In the rows, zero is written as 128.
Families of rows that turns and mirrors carry onto each other, the same ones carrying the whole set onto itself: the rest of each named row's family, in list order
5 families of 8 rows
J54: [120 135 143 114 117 101 138 146  67 171 138 131 143  92 147 131 162 139
 145 102 139 110 101 107]
J720: [127 120 173 148 118 134 126 116 130 156 167 114 134 102  96 127 169 162
 151  94 146 140  99 125]
J148: [120 138 135 175  90 104 132 132 100 134 152 113 134  78 130 104 111 162
 176  76 131 120 130 109]
J942: [136 146 143 134  87 164 103 150 103 134 133 131 101 121 124 121 113 163
 138 103 128 127 105  92]
J55: [126 131 149 159 117  84 154  85 104 165 151 135 146  91 158 119 166 150
 162 125 131 132 127 158]
J387: [140 141 143 171 129 107 144  87  87 138 155 133 148  91 145 139 157 146
 164 129 114 152 115 158]
J624: [142 149 134 156  99 119 162 139  86 162 145 146 128 126 166  98 157 158
 150 127 101 109 149 113]
J93: [133 109 138 152 127 135 106 125  94 163 148 124 124  92 122 142 141 154
 152  81 146 149  75 112]
J584: [141 158 168 107 114 141 140  97 107 138 123 153 130 134 156 130 159 158
 154 101 125 122  86 115]
J265: [127 113 168 149 118 116  89  97 127 157 144 118 120  94 117 138 144 154
 151 108 145 154  82 121]
J591: [125 137 146 167 121  84 142  88 131 160 135 132 147  86 130 111 152 166
 168  92 109 142 118 142]
J604: [129 131 131 115 100 103 127 127  94 161 135  94 137 110 134 127 162 133
 182 131 141 131 122  99]
J344: [122 151 142 115 117 102 136 138  94 154 143 119 109 101 132 126 164 112
 168 110 144 121 116  96]
J2: [140 123 150 179  87 147 121  96 115 147 141 145 138 110 149 114 114 201
 131 117 116 138 115 154]
J183: [129 166 155 143  77 114 151 108 113 136 137 143 124 119 160  99 138 159
 146 147 115 110 156 138]
J51: [147 153 176 121 108 103 155 116 105 153 133 133 105 120 150 146 162 151
 125 113 122 141  83 133]
J53: [114 126 124 189  99 118 115 143 107 149 146 105 127  89 157 127 146 160
 144  94 138 125 156 131]
J306: [115 151 139 135  94  97 128 144 112 147 147 120 130 103 123 126 162 114
 173 120 144 116 101  97]
J943: [137 154 121 146  86 114 130 118  77 143 117 150 113 109 186 114 111 151
 149 131 112 119 134 123]
J60: [145 152 160 107 109 127 139  96 105 139 131 163 111 131 156 147 155 176
 152 125 121 131  89 127]
J188: [120 126 159 140 105 128  96  97 121 138 138 117 119  85 116 140 121 155
 149 101 159 152  84 137]
J562: [116 121 116 173  97 145 102 118 103 147 150 133 143  92 132  95 117 160
 174 115 139 119 151 117]
J826: [134 144 163 180 103 144 128 106 114 138 148 171 110 104 150 111 116 179
 117  96 119 128 110 152]
J103: [146 124 155 159 110 153 128  90  97 152 136 144 118 110 160 115 117 199
 127 107 115 143 130 154]
J225: [114 172 127 145 117 124 154 138  88 159 125 151 123 136 160  94 141 166
 164 122 111 131 137 134]
J532: [148 122 163 167 106 159 125 121 132 145 138 140 115 115 135 130 150 209
 147 123 126 126 111 150]
J249: [117 117 137 118 110 166  96 132  96 124 142 144  94 107 139 108 134 156
 160  98 131 117 110 113]
J339: [144 148 149 137  66 146  97 157  86 138 126 136 107 111 132 109 127 165
 135  93 129 126 117 107]
J589: [136 138 147 128  85 164 115 145  76 140 150 134  99 126 152 129 126 147
 132 135 151 120 114 108]
J796: [149 103 166 151  88 123 103  96 120 140 158 116 125  76 122 146 138 147
 136 106 149 127  93 117]
J669: [143 136 157 121 116 144 123 102 109 167 132 152 113 134 153 136 167 150
 125 151 130 139 103 140]
J79: [117 124 144 157 139 103 159  77 122 161 158 130 140 101 151 132 151 147
 164 136 129 134 116 144]
J324: [114 154 132 127 100  89 132 114  77 154 145 125 131  98 147 110 129 101
 152 104 133 135 120 101]
J370: [121 118 124 188  90 108 117 136 101 160 162 112 117  78 126 109 120 154
 145 127 132 138 145 133]
J701: [137 161 125 146  88 133 168 136  82 144 141 148 126 118 165 102 134 159
 150 121 117 107 151 129]
J164: [117 122 134 187  96 121 118 138 103 160 155 102 136  81 126  92 125 137
 147 103 138 127 143 123]
J593: [122 133 150 124  76 140 113 147 122 160 129 133  97 121 136 100 122 166
 135  99 146 107 116  92]
J158: [148 149 170 105 108 129 141  90 100 151 139 160 120 123 125 113 133 153
 157 133 121 135  75 119]
J676: [144 157 156 177  95  80 160 102 111 175 143 120 153 104 144 132 145 156
 138 130 129 143 122 138]
J847: [142 139 150 180  86 146 119  90 141 128 146 132 105 120 134 110 116 172
 155 127 121 150 132 142]

The rest of the family of J532: J93, J591, J183, J51, J562, J589, J324
The rest of the family of J604: J387, J53, J826, J225, J796, J593, J158
The rest of the family of J60: J942, J55, J265, J344, J2, J701, J164
The rest of the family of J943: J54, J720, J148, J249, J669, J676, J847

Families of rows that turns and mirrors carry onto each other, the same ones carrying the whole set onto itself: the rest of each named row's family, in list order
4 families of 8 rows
J509: [169 138 107 138 159 129 153 129 169 156 135 155 143 160 108 116 139 118
 149 134 125 113 121  85 127 138 112 159 144 115 150 125 114 117  75 153
 125 139 132 115 144 116 108  94 104 119 196 128 138 132 116 137 137]
J814: [163 146 121 139 131 120 137 159 181 138 145 122 112 110 123 142 107 156
 168 130 156 159 134 159 172 155 128 153 114 121 133 122  87  77 106 124
 144 123 151 123 136 143 135 124 116 130 143 130 114 111 112 154 166]
J690: [170 127 122 155 140 117 130 159 170 137 141 108 100 121 126 134 108 156
 148 140 150 161 147 162 178 147 114 155  99 124 141 119  98  86 103 104
 129 138 151 107 142 138 144 141 117 125 136 118 115 104 115 152 149]
J608: [145 127  95  91 104 142 106 140 134 135 112 143  80 151 100 138 129 131
 153 147 132 135 151 118 172 133 131 106 140 145 137 156 103 149 115  88
 129 153 103 139 157 151  98 124 108 111 171 118 110 149 139 140 149]
J771: [139 120 125 145 125 145 109 138 183 175 129 126 147 149 123 142 154 141
 142 150 152 165 129 125 164 144 108 100 113 125 127 110  99  85 106 116
 131 109  98 134 130 158 153 137 142 158 145  99 105  93 102 145 158]
J345: [167 118  96 120 108 109 124 159 178 126 140 134 118 138 117 139 108 161
 143 133 177 167 150 174 167 156 122 122  78 117 143 107  95 109  95 124
 138 132 146 122 135 116 134 144  97 129 140 114 118 116 132 155 165]
J580: [163 131 106 140 130 117 125 153 163 133 134 129 128 113 142 145 122 152
 151 156 170 163 160 147 171 142 106 112 115 114 157 122  94  70  94 110
 127 139 151 106 144 162 143 140 126 142 138 114 117 113 114 157 155]
J932: [148 135 131 149 126 148 129 150 195 170 139 117 118 134 112 136 139 141
 152 123 144 156 113 134 175 161 123 142 110 132 115 114  89  90 111 126
 140 104 111 146 123 139 141 130 122 135 147 123 102  97 103 149 173]
J747: [146 141 112 120 114 123 125 135 135 132 119 150  68 148 115 149 137 112
 138 112 120 123 150  98 172 123 128 123 142 144 130 141  90 146  89  81
 139 127 126 147 170 149 113 122 127  91 137 123 107 149 109 135 143]
J699: [162 114 109 129 111  95 114 139 163 132 119 123 105 165 116 170 110 118
 133 122 116 118 161  99 144 131 159 133 134 138 129 121 121 116  84  81
 167 113 105 121 187 130 129 109 126 120 129 116 118 121  88 125 128]
J408: [136 106  76 155 160 101 149 150 178 120 151 135  69 152 145 145 139 109
 123  75 119 152 145 116 137 166 146 117 130 133 149 108  97 124 116 136
 124 137 117 116 115 129 160 122 128 129 158 108 141 138 128 120 180]
J189: [154 142 125 110 115 127 109 140 154 131 114 139  68 167 125 155 134 111
 132 130 115 116 169 109 182 126 120 124 128 150 138 151 103 139 106  73
 144 123 115 135 165 146 108 126 141 100 146 126 106 132 120 135 149]
J987: [141  71  66 126 147  95 134 148 164 118 137 136  86 159 122 155 116 123
 136  96 142 147 140 138 121 141 136 103 125 127 153 108 104 131 102 116
 117 139  99 108 115 134 159 133  88 128 171  97 154 142 142 116 165]
J353: [146 127  92 117 154 146 183 105 176 151 125 145 128 166 118 113 125 114
 140 151 112 120 139 127 151 147 110 161 117 136 160 140 120 121  80 144
 101 131 128 109 124 108  96 106 131 120 180 131 123 127 124 140 131]
J352: [151 132 157 155 140 143 108 164 186 173 134 115 125 150 109 135 131 148
 144 133 136 147 113 138 165 143 110 140 110 137 110 114  93  96 114 111
 139 119  98 142 135 145 150 130 136 140 145 106 103  94 107 146 153]
J111: [152  89  85 152 166  96 141 150 191 110 147 124  77 169 151 147 116 116
 116  90 116 150 149 131 131 157 141 134 130 126 153 113 116 117 121 122
 118 142 114  96 125 124 159 122 133 130 165 103 151 127 126 114 167]
J963: [160 134 109 151 164 120 129 138 172 173 138 140 144 184 113 125 143 119
 138 139 112 111 135  79 129 132 118 147 129 118 150 119 119 118  75 144
 133 150 118 104 146 110 120 100 115 133 183 118 139 109 122 136 137]
J405: [134 114 108 121 158 125 103 160 176 105 138 182 102 170 103 142 123 128
 134 103 161 130 140 145 133 150 134  82 125 162 131 150  83 131 109 136
 102 138  85 132 120 123 143 115 123 135 171 100 121 142 146 123 168]
J636: [159  91  77 116 105 112 122 138 148 136 108 139 112 151  95 147 106 126
 138 136 127 139 143 112 134 149 177 107 144 141 121 139 120 119  89  98
 154 132  88 128 175 127 121 114  89 130 143 101 110 140 100 118 125]
J456: [153 123  89 107 141 152 158 104 185 133 121 145 143 181 142 117 125 111
 145 169 138 131 164 127 151 141  95 114 122 127 172 147 123 118  81 128
 102 135 131  99 128 126 103 119 153 138 172 114 119 128 133 140 141]
J171: [159 115  81 100 129 134 166 146 167 150 115 146 124 150 132  96 114 124
 134 165 122 133 151 143 159 161 116 121 111 129 156 127 120 137  93 149
 128 141 125 120 123 104  88 124 125 136 182 122 117 136 152 149 134]
J983: [130 143 109 131 170 112 128 159 181 102 155 161  92 164 131 148 119 120
 139  70 130 134 144 138 123 158 142 108 138 151 134 133  88 126 127 148
 114 136 107 124 122 133 149  98 163 144 165 114 133 141 136 129 177]
J11: [151 136  98 128 169 132 160 132 166 147 131 134 121 170 131 116 112 119
 140 157 110 113 169 130 155 144 102 144 110 136 169 142 120 125  76 134
 109 141 133  95 122 108 102 113 142 123 171 126 122 126 143 142 127]
J308: [152 118 124 124 117 138 108 172 185 162 130 131 136 155 111 127 125 142
 145 123 159 146 113 145 159 142 102 103  97 128 112  97  90 118 102 127
 156 107  97 159 119 134 150 142 108 140 157 105 119 117 128 155 169]
J371: [142  82  68 148 150 113 143 134 165 113 145 123  94 169 150 130 144 113
 110 100 131 170 157 121 140 153 136 101 128 121 156 109 111 110 115 122
 107 155 119  99 129 141 170 138 139 144 156  90 142 137 121 123 162]
J256: [140 122  99 115 109 109 130 117 146 128 124 134 101 158 101 164 111 119
 140 108 114 128 146 111 139 134 157 131 132 150 122 126 113 134  87  84
 149 106 111 137 178 139 121 103 133 114 127 116 113 137  86 124 126]
J678: [139 131 116 127 160 132 106 155 167 100 149 160 121 175 137 123 131 124
 129 101 145 142 149 129 126 139 124  79 148 140 134 131  96 109 124 135
 106 155 105 122 135 151 159 115 171 163 165  95 129 141 125 132 163]
J905: [174 126  97 117 123 119 122 146 169 165 130 156 154 172 105 111 141 134
 140 143 126 141 122  97 128 151 137 129 124 112 145 103 126 135 101 157
 145 156 114 122 154 107 104 102 100 149 196 116 136 122 136 145 148]
J120: [159  97 106 109  99 103 118 110 159 112 113 133 124 159 121 155 116 113
 133 127 132 148 149 116 126 121 156 102 138 126 130 119 130 110  89  91
 141 120 116 123 189 152 133 115 140 136 128  99 120 132  78 125 123]
J10: [179 118 101 136 142 126 131 125 180 153 133 151 162 180 130 119 151 107
 143 152 144 128 138  71 123 131 110 117 148  98 156 119 120 106  69 135
 128 150 129 106 152 127 126 110 111 138 185 104 140 125 113 134 154]
J392: [158 121 124 107 104 131 112 123 153 121 108 153  84 158 135 134 154 103
 128 141 137 147 158 105 172 115 107  91 139 139 138 138 105 136 103  86
 122 141 122 147 171 167 117 139 147 108 150 107 109 136 107 137 149]
J946: [152 132 128 140 175 124 108 169 190 104 148 161  88 179 141 132 130 116
 120  93 130 125 142 129 133 150 125 117 144 150 133 141  97 123 133 132
 111 148  95 121 127 133 142 110 167 140 177 104 127 134 140 120 174]

The rest of the family of J963: J690, J699, J189, J352, J111, J11, J946
The rest of the family of J580: J771, J456, J371, J678, J120, J10, J392
The rest of the family of J987: J608, J345, J405, J636, J171, J308, J905

Families of rows that turns and mirrors carry onto each other, the same ones carrying the whole set onto itself: the rest of each named row's family, in list order
4 families of 4 rows
J351: [169 111 107 132 143 117 137 126 102 145 133 135 163 133 132 112]
J399: [174 120 108 142 134 121 140 132 110 138 138 141 159 122 132 106]
J406: [124 160 135 146 164 136 121 170 122 136 162 131 157 169 114 127]
J882: [130 123 126 121 120 111 117 148 129 115  89 121 150  96 123 123]
J971: [120 149 139 137 160 136 129 157 121 141 175 139 143 174 112 132]
J214: [131 127 124 126 124  99 114 132 136 128  91 140 148 107 137 119]
J15: [157 110 109 129 140 117 155 131 121 144 141 142 173 142 120 108]
J808: [100 159 145 102 125 130  98 134 136 126 163 103 131 125 114 148]
J193: [114 148 149 106 130 131  85 154 132 120 149  98 126 117 111 151]
J962: [118 117 134 121 109 108 128 149 132 118  87 126 138 113 125 119]
J835: [110 163 137 139 155 144 130 155 100 133 167 128 140 162 117 133]
J651: [167 108 108 132 127 126 153 130 117 151 138 124 163 143 108 117]
J98: [120 165 137 126 159 151 125 153  99 137 157 129 145 168 111 140]
J786: [100 157 144  90 136 126 100 134 134 126 150 103 129 136 114 146]
J743: [117 143 145  94 132 122  84 155 139 114 161 100 139 125 120 140]
J726: [132 125 122 130 122  95 121 132 143 119 104 135 138 101 139 110]

The rest of the family of J808: J351, J214, J835
The rest of the family of J882: J971, J15, J193
The rest of the family of J98: J399, J786, J726

Families of rows that turns and mirrors carry onto each other, the same ones carrying the whole set onto itself: the rest of each named row's family, in list order
4 families of 8 rows
J802: [149 127 138 123 151 152 145 103 103 136 100 105 141  97 168 125 156 101
 157]
J627: [190 106 128 149 126 123  94 127 114 152  95 150 161 123 117 145 146 146
  90]
J313: [144 108 138 143 124 136 147 127 100 110 100 106 138  88 165 114 156 104
 152]
J697: [132 105 125 120 129 136 124 123  97 122  87 111 156  85 169 136 142 103
 172]
J279: [193 127 123 162 141 133 121 134 118 175 107 145 162 136 129 149 152 147
 103]
J466: [190 124 124 159 138 134 113 131 116 173 104 141 164 142 123 152 162 142
 107]
J646: [195 124 118 153 145 126 117 130 118 179 114 142 157 137 128 149 152 149
 105]
J454: [135 134 104 138 138 147 135 142  98 126 118 125 149  75 168 128 142  99
 151]
J9: [178 102 109 157 122 113 100 149 114 166  89 140 172 119 128 166 153 157
 114]
J715: [183 131  97 159 121 141 111 135 124 158 102 136 168  99 143 156 153 171
  99]
J587: [144 105 139 137 126 133 141 120 102 109 102 103 137  92 166 114 162 102
 154]
J296: [132 126 110 125 135 144 108 123 101 124 115 115 154  89 152 129 167  83
 161]
J246: [180 102 105 155 126 109 100 150 114 168  92 141 168 116 131 165 149 161
 113]
J756: [182 124 102 145 119 139  84 114 124 156  99 128 174 113 126 160 178 155
 109]
J874: [143 109 140 140 122 137 144 124 100 112  97 105 142  92 164 115 161 102
 154]
J606: [127 133 113 142 131 156 122 139  94 124 107 123 161  87 157 132 155  84
 153]
J57: [133 107 123 127 130 138 133 127  97 122  86 115 156  80 172 135 134 109
 167]
J794: [178 128 105 163 115 151  99 134 120 156  92 134 181 111 129 161 169 155
 101]
J180: [192 107 124 145 129 120  98 124 114 155 102 151 158 121 120 144 142 149
  91]
J412: [188 124  95 140 127 129  95 115 127 160 110 132 161 101 140 156 165 170
 106]
J492: [147 107 134 137 128 132 144 122 102 112 103 105 134  85 169 112 155 106
 152]
J319: [191 108 127 152 128 127  99 129 113 152  96 153 160 123 118 146 141 147
  89]
J264: [195 122 121 152 145 128 108 124 118 176 109 139 160 141 126 150 162 143
 111]
J331: [178 100 107 151 124 109  93 144 115 168  91 137 169 121 125 164 156 156
 117]
J124: [146 125 140 130 147 158 142 106  99 132  93 104 147 102 166 127 161  96
 155]
J133: [192 108 123 150 128 124 102 129 115 153 100 154 157 119 122 144 137 152
  89]
J529: [145 130 140 136 145 161 151 114  97 134  92 109 147  98 169 126 152  99
 153]
J467: [131 107 125 127 127 140 129 127  97 121  83 114 159  84 168 136 140 103
 167]
J381: [135 106 122 122 130 134 131 122  98 123  88 114 153  80 172 134 139 109
 170]
J136: [149 128 137 132 150 154 153 110 103 135  99 110 142  94 175 124 150 105
 154]
J993: [181 101 104 148 128 107  97 143 116 168  94 139 165 117 130 164 152 158
 115]
J738: [139 129 102 118 144 133 119 123 103 129 127 120 144  76 165 123 152  99
 157]

The rest of the family of J794: J454, J715, J296, J756, J606, J412, J738
The rest of the family of J466: J802, J279, J646, J264, J124, J529, J136
The rest of the family of J874: J627, J313, J587, J180, J492, J319, J133

